Each path below is one point turned by a fixed rotation once a step. After each direction that follows a path, write how fast that rotation turns it, in degrees a step (0 if it stays still).
Each turn is a multiple of 5 degrees from 10 to 175, or 0.
Each row of a path follows its step; steps can be skipped.
path 1
step 2: [ 14  14  -3   3 -12 -23 -21  24  14  10   1  11 -11  17   3  17 -23  -3
  22   9 -10   9  -5 -39  31  47 -21  -8 -15   7  10  -3  -1  15  14   7
 -17  25   5 -12  -9  19  16  -3   5  13]
step 5: [-40 -16  -8  -1  10  13 -11  -3 -27 -19  20 -27  -3   5  15   8 -17  -9
 -10 -11 -11  10  -3 -23  -3 -20   0  -5  12   4  -7 -31  20   6  -3  15
  -9  24  16 -18 -30 -18  34 -16  11   2]
step 6: [  6  -5  17   9 -19 -21  34  -3  -7   3 -16 -41  -6   3 -10  -1  28 -10
 -26   2  20   7 -14  14   9   0   6   5  -3  18  44  14   2   2 -18  -9
  12   9  -2 -12   6  -7  21   0 -37 -10]
step 8: [ -9  -8   9  28   1 -12 -22   5 -13  -5   8  10  -1  14  -3  -4  23  20
 -13  -1 -13 -44  -9 -17  11  -2 -44 -12   2  22  28  -1  -5  -3   9  10
 -28  10  -6  -8  25 -12  -6 -18 -25 -18]
step 9: [ 11 -39   1   9 -20  11  19  14  -4  34 -10  17 -16 -16   4 -20 -24   1
 -15   8  14  11   6   7  -8   1  24 -18 -10  -4   9  -1 -20  -6  12  22
   2  12 -34 -19  -3 -21 -26  19  14 -19]
step 22: [  7 -30  23 -16  16  -1   5  -3 -15  -3   0 -10 -44   4   7 -16 -15   0
 -32  19   0   6  -9  -1  12 -11  23 -12 -13 -15   3  13 -25   7 -23  -5
  23  11   9  14 -12 -39  -8 -10   0 -28]
step 33: [-11  22  16 -11 -19  20 -19  10 -15  11  -7 -26  -6   0  51  14 -11   4
  -7   8  13  -2 -18 -29  43 -18 -14   9  17  -4   6  -8   0  15  -2  -4
  12  15   2   3 -28  -3  14 -13  -5   5]
[ -7  -2 -13  -3   0  -3   2  -5   2   0  -2  -7   5  -5  -3   1   2  -8
   0   4   2  -2  -9 -11   7  -2   2  -2   0   0   3  -2 -13  -7  -3   3
   3   0  -1  -5  -5   1   3  -9  -3  -6] => 25
[-4  5  6 -1  8 -2  1  2  2  8 -5  2  0  0 12  5 -7  6  4  0  3 -2 -9  4
 -3 -2  1 -6  0  4 -7  4 -8  2  6 15  1  5  0  6 -2 -1 -5 -3 -1 -6] => 60
[  5   1   3  -4  -6  -3   4  -1   4   7   1  -3   3 -14   9  -1   5   7
  -9   4   2   0   1   2   9   1   4   2   1  -1   3  -7  -1  -2  -1  -2
  10   2  -6   8   4   3  -1   5  12   0] => 135
[-10  -3   7  -8  -5   8   0  -9  -2   0   3  -8   1   5   5   7  -2  -9
   2   2   1   6   6   8   4  -6   0  -1  -4   1  -1  -1   4  -3  -2  -4
   3  -1   3   5  -9  -7  -2   6  -2  -7] => 65
[ 13   9   3   8  -1   4  -1  -6   1   3  -3   1  -9  -3  -5   6  -5  -2
   8   0  -7  -3  -1   4  10 -10   4   2   3   5   5  -3  -1   3  -6  -3
   0   1   1   0   4  -4   0  -7  -4  -5] => 160
[ 2 -3  0  7 -1 -7 -3 15  0 -5  1 -6  9  1  4  2 -6 -6  3  4  2 -2  6  8
  1 -3 -7  1  5 -3  5 -5  0 -1  1 -2 -8  9 -4  0 -6  3 -1 -8  6 -6] => 115
[  5   4   3   3  10 -10  -2  -6  -1  -4   4   4  -1   7  -3   0   5  10
  -2  -1   9   2   3   2   5   6   3  -3   4  -7   4  -7   1  -7  -4   2
   2  -6   6  -3  -9  -5  -2   0   0  -9] => 175
